One vector is turned by the same rotation once a tick. Each row is the vector after some number of ticks, and that number follows the row.
The counts run from 0 to 721.
[ -7.3  16.7  32.1 -12.2   7.8  -4.5   7.4   3.6  11.7  28.9  -6.5 -10.6
 -21.1   8.2 -21.2   6.8 -18.8 -31.3 -18.7  15.6  -8.7 -14.0 -10.7  11.7
  18.9  -2.2  -2.7  -1.8 -18.6 -19.1 -16.4 -22.0  -7.2  13.3   8.7   6.1
  -2.2   4.3  12.9]	390
[  8.4  19.5  40.4 -17.7   8.3   3.7 -23.3  18.4  13.0   4.9  14.9 -17.1
  10.1   2.3 -12.7   0.0 -19.1   3.3 -19.2  12.8   3.1  -9.0  -2.2 -17.8
  -8.8  20.5   0.9  24.2  13.9  -1.8  -8.9  14.7 -11.3   0.6 -11.9   1.7
   6.0   8.9 -24.3]	364
[ 19.4  -4.3   9.6 -17.6  12.0 -17.6  -0.6 -22.1 -19.4  15.1  -1.3   3.8
  -1.4   3.7 -34.8  -6.6 -39.2   2.1 -10.7  25.8 -14.8  -8.7  -5.6   7.5
  18.1 -13.9 -21.6  -2.0  -7.0  -3.3  -1.1  -6.6  -7.0   9.8  13.4  -9.5
  -4.2   3.0  28.6]	614
[ 30.2   3.1  -8.7 -19.9  31.0  -8.2 -26.2  -0.4 -14.5   6.0  -5.7  -6.7
  -1.0   5.8  -0.8   1.5  -5.1  -7.2 -11.9   5.0 -24.8 -20.1  25.9 -25.2
 -16.2 -14.5 -15.9   7.6  14.5  -4.3  16.0   1.5 -11.9  10.0   3.8  -0.4
  16.6  -3.2 -17.3]	35
[-17.5  -3.5  -5.3 -21.4  28.1   3.0  -0.8  13.4  12.2  28.8 -15.6 -13.8
 -28.2  -6.8 -19.0   4.5 -15.0 -14.4 -13.2   2.2 -10.8  -5.6  20.4   1.3
   8.7   3.7 -14.6 -15.4 -12.0  23.1 -16.5 -21.8  -5.8  -2.9  -0.4   8.6
   7.5   2.2  -8.9]	578
[ 17.7  40.1  19.6 -20.7 -12.3 -12.2 -17.8  -2.1 -21.8  -5.2   3.6  -7.7
   1.6  17.1  -0.9  -9.8 -18.9  14.6 -15.5  23.0  -3.4 -20.7 -19.9 -12.5
   7.0  -7.4  16.2  11.6   7.5  -9.1   1.2 -11.2   7.0  -5.9   8.7  -2.4
 -11.6  13.9   0.8]	516
[ 24.3   2.8   5.8 -28.1  -9.0   3.2 -16.7  11.4 -33.2  12.9   6.6 -15.2
  17.8   6.7  -5.2   6.0   1.1   1.2 -12.8  15.1 -18.9   0.0   4.1 -16.0
   5.1 -12.8  -2.4   6.0   3.5  29.4 -13.6   6.9  -8.9 -27.2   0.0  10.3
  21.6   4.9   1.5]	104
[ 10.7   0.6  34.2 -20.2  14.6   9.5 -16.8  -2.8  20.7  29.0  -0.3 -10.8
  -8.0  -6.9  -5.4  -4.7  -7.8 -13.7 -32.2   7.6 -17.0   4.0  18.6  -1.1
  -2.8  -0.8  -8.2  13.1  17.4 -21.8  -6.0   4.3 -23.1   5.5  -2.6  18.5
  13.4  -7.6 -13.3]	378
[ 20.4  18.4  12.2 -26.7  -8.8   2.0 -30.2 -12.4 -10.1 -15.6   6.3  -5.1
  -1.1   5.7   0.4 -16.5  -8.4   8.4 -25.8  10.6 -17.0   2.6   4.7 -16.4
   4.3   7.0  24.3  15.9  34.2 -18.7   5.1  -3.0   6.6   1.2 -11.9 -18.8
  -5.0   6.2 -10.7]	335
[ -2.7 -10.8  16.8 -37.9   1.8   6.3   8.5   2.9  -5.7  15.8  15.0  -8.8
  -4.0 -20.7 -41.6   0.7   7.2 -14.0  -7.5   4.0  -4.9  19.3 -11.0  10.5
  21.4  14.7   8.7   2.8  -5.3  16.2 -27.1  -5.4  16.6   9.4  -2.9  -0.4
  19.2   0.2  11.0]	276
[ 10.8  21.9   2.8 -28.8 -22.0  -2.9 -13.7 -12.0  -6.9  -4.2   9.4  -3.5
   6.5  20.1  -8.8   7.0 -24.4  -9.7 -19.9  20.9 -16.3 -23.7 -24.8   0.7
  18.8  15.1  26.4   8.5   2.3  -5.2  -7.3 -19.9   7.8  -2.2  -5.0 -15.5
 -13.1   7.9  10.8]	321
[ 17.5  17.5  25.6  -9.2  -2.6  -9.2  -9.6  -3.7 -30.7  16.3  -8.7 -19.3
 -16.1  13.2 -13.3 -15.6   4.0   5.6 -24.2  20.9  -8.7   5.6  10.1 -10.4
  18.7 -24.3 -17.4  -1.9   9.4 -21.9  -8.1 -11.9 -13.8  -6.1  -2.9   0.2
  -4.9  11.1  19.8]	599
[ 10.3  21.6  25.8 -26.3 -26.8  22.0 -27.8  15.4   2.0   4.5   9.8 -13.4
   7.5   1.3   7.5  -0.7 -17.3   8.2 -26.6  11.0 -13.2  12.6   8.9  -7.4
   4.6  14.1  16.9   3.7  18.1   4.2 -22.4   5.6  -6.4 -17.6 -22.0   8.0
   2.0   9.4  -5.9]	670
[ 31.5  -8.1 -10.5 -29.1  14.1  -3.3 -29.1  10.1 -19.7  -7.4   0.1  -0.2
  24.9  12.2  -9.9   9.5 -16.4  18.0  -1.7   5.2 -22.9 -13.6  12.7 -28.2
  -7.6   0.9 -18.2   9.5  11.1  10.4  -7.6   2.4 -12.8   8.1  -7.8  -4.2
  15.7   1.9  -2.2]	631
[ 13.9  22.3  27.5 -17.2  -2.6   5.8 -15.9  15.8 -26.7  -5.4   3.1 -13.1
   1.4  11.2 -19.4  -1.2 -29.2  12.0   4.3   3.1 -12.1   9.5  12.8 -23.0
  -5.7  -5.7 -11.7 -14.2  10.8   7.7  -5.8  11.2   4.2  14.9 -28.6  -5.6
   7.7  18.3   7.4]	255
[ 10.3  20.6  35.3 -14.8 -19.3  -5.5  -2.7   8.4 -25.2  11.3   6.1 -15.1
   7.8   7.8 -22.1  -1.1  -8.7   7.6 -14.0  21.5  -1.3   0.1 -17.2  -1.4
  24.3  -4.8  -5.8   7.1  -7.8   4.4 -28.1 -11.1  -2.5  -7.0   2.2   4.5
   1.8  11.9  23.8]	99
[ 17.9  -0.5   6.0 -33.2 -27.4   4.2  -5.1 -21.3  -7.0  15.3   8.5   2.9
  -7.6  -1.3  -2.5   4.1   5.3 -20.6 -25.9   8.4 -31.7   1.5  -7.7  11.8
  20.5  -5.6  22.9   9.3   8.0 -18.2 -12.7 -18.0   8.4   1.3   7.2   0.8
   2.9  -5.3  17.9]	306
[ -8.2  11.9  28.2 -22.1   7.3   7.6   5.1   8.4   7.0  17.6  -3.2 -14.3
 -37.8  -5.7 -11.5   0.4  10.2 -26.2 -14.8  -5.7 -14.1  13.1  14.2   0.3
   9.7  -5.4  11.4  -7.7   2.9 -26.0  -9.5 -21.6   9.6  33.3  -8.5   4.7
  13.3   3.1   0.1]	568
[  8.8   9.3  35.2 -12.8  14.8   4.6 -24.0  13.7  16.0   5.3   3.9 -21.4
   0.8   6.8  -5.7   5.6   1.6  -6.0 -23.1   4.5  -5.4  -5.8  10.8 -23.9
  -7.6  19.4  -1.4  13.9  18.4 -24.3 -11.9  -3.1 -18.4  20.0 -20.5  -1.8
   6.8   6.7 -19.7]	557
[ -7.0  -9.9  -1.2 -28.7  25.0   2.9  -3.8   2.3  13.8  31.8  -4.0 -14.5
 -24.6  -7.0 -15.5   7.1  16.4 -38.0 -25.7   3.0 -15.7  -6.7   8.9   2.7
   9.3   6.4   4.2   4.9  -5.1   4.3 -12.1 -13.4  -6.2   2.5   3.5   4.2
  17.0  -4.6 -13.1]	386
[-16.6  16.4  22.0 -20.0   0.2   2.8   6.7   8.6  -6.3  23.6   4.5 -25.2
 -20.3   3.5 -28.7   4.0   3.7 -32.3 -15.3   5.6  -0.6   3.3 -12.9   3.6
  22.2  10.5  11.0 -10.5 -11.6   7.1 -19.0 -24.6   2.5  -1.3 -10.2  -7.7
   2.6  18.3   6.3]	582
[  7.5   0.8  20.7 -25.0 -10.4  15.0 -17.5  19.0  14.3   9.4   8.1 -11.4
  26.0   8.1  -7.0  15.7 -16.8   6.9 -23.3  10.6 -16.5  -4.6  -2.3  -4.4
   9.2  25.3  -5.0  18.2   3.0   7.7 -40.8  -9.3 -19.4  -2.0 -10.9  13.2
   0.6   1.7   5.6]	475
[  3.9  17.6 -15.5 -32.0  -6.4   2.3 -18.6  -9.8  -7.6  12.4   6.2  -4.6
   4.9   2.3  -8.2  -1.3 -36.3 -11.5 -24.9  26.4 -13.7 -19.8  -6.6   7.1
   6.6   5.5  15.4   1.2  -2.1  36.0  -0.4  -6.6   7.3 -34.7   3.9  -1.7
  -4.7   2.1  -6.1]	506
[ -1.4   2.0 -21.6 -38.8   6.7  -0.5 -10.7  -5.1   0.7  19.3 -14.1  -0.6
 -26.3 -14.0   3.7  -5.8   7.0   8.5 -22.1   8.4 -23.0  -4.3  16.8  17.1
  17.6 -13.1  12.0  -3.6   2.2  12.4 -18.0 -31.6  10.1 -17.4  16.3  11.6
   3.6  -7.9   3.1]	496
[ 11.2 -17.7  20.0 -32.5  14.0   2.4   1.2  -1.4   7.5   6.3  -3.1   6.6
 -10.3 -15.9 -27.0  -2.3  -3.4  14.8  -7.4   0.2 -18.5  14.5   3.5   6.9
  14.5   1.4  -7.6   7.3   8.0 -26.0 -27.5 -14.8   4.6  39.1   1.3   2.1
  12.2  -3.1  14.6]	458
[ -3.4   1.8   1.0 -26.6  15.6  -4.7  -1.2  16.6 -16.9  15.0  -6.7 -11.8
 -12.2  -8.1 -27.7   1.8  -2.6  12.9  -1.1  12.9   0.0  -1.4   1.3   1.7
  20.8  -0.2 -13.8  -8.9 -17.9  32.5 -30.8 -23.0   3.5 -10.5   7.9  12.4
  10.7  10.8  11.9]	93
[ -2.6  22.1  25.2 -34.9 -16.5   6.9  -0.4  -0.1  -7.5   8.9   2.0  -7.8
 -27.7 -13.2   0.3 -15.6  16.0  -0.2 -24.0   1.5 -13.3  20.7  -1.0   7.9
  23.5  -9.2  29.0   5.8  11.5  -9.5 -17.7 -15.7  21.3  -5.6   4.7   6.8
   9.1   3.7   3.1]	679
[ 14.4  25.8  -2.0 -21.9  -6.0  -2.2 -25.4   4.1  -8.0  -9.7  -6.2   0.5
   4.1  17.8   8.2   2.5 -39.6  20.8 -11.2  24.5 -20.5 -32.5  -0.4  -9.7
   6.1   2.5   1.3   2.9   0.9   7.1  -8.5 -21.7   0.1  -4.6   0.4   0.6
 -14.5   9.5   3.0]	324
[ 18.7   3.9  -2.5 -31.3  19.7  -7.4  -5.6  -6.6 -26.7   2.5   4.5 -12.8
 -19.6   1.9 -13.8   3.5  13.2 -30.4  -3.9  -4.7 -26.0  -7.2  14.1 -20.0
  -7.2 -14.9   9.2   2.9  14.5 -10.5  21.7  -1.4  14.5  22.3  -1.4 -10.4
  26.0  -4.3 -11.0]	38
[  3.1  -0.9  11.7 -35.8  -9.4  18.8 -16.0  -2.4  17.9   2.0  14.1   3.1
   9.7  -4.4 -21.8   8.7 -39.1  -5.7 -18.4   7.0 -16.1   4.6  -6.7   3.6
  13.0  35.0  13.7   4.0   6.9   6.8 -25.1  -3.3   1.9  17.7 -22.2  -9.3
  -4.3   1.4   7.4]	655
[ 12.8  -6.6  15.5 -38.0   7.2   0.5   5.5   0.0  -7.6   2.7   6.8   1.6
 -10.2 -21.2 -27.6   1.8   8.7  -2.1   3.2 -10.7 -20.7  22.6   2.3  -0.4
  14.0  -5.0   8.6   3.8  11.0  -9.2 -18.0  -6.4  25.5  38.5  -3.2  -4.5
  28.1  -3.5  11.6]	456
[ -6.3  -4.2  17.6 -20.5   9.1  13.9 -12.4  -5.7  25.6  31.3   0.0 -10.7
 -20.9  -2.9 -20.1  -3.5 -21.0 -29.3 -33.3   8.9 -16.6  10.6  20.6   5.2
   9.0  14.3  -6.1  -5.8  10.4 -16.1  -8.6  -5.8 -19.8   2.9 -14.6   4.2
  -1.0  -0.9  -2.3]	572
[ 20.4  15.5  13.2 -13.3   0.8  -7.3 -15.1 -12.8 -22.0  12.4  -9.3  -3.9
 -13.7  18.0  -3.2  -3.3 -23.9 -15.7 -14.7  11.1 -29.7 -11.1  17.5 -11.4
  -4.7 -24.7 -12.9  -7.7  11.6 -29.5  15.8  -8.8  -9.3  19.4  -6.6  -6.8
  -0.8   4.5  15.3]	226
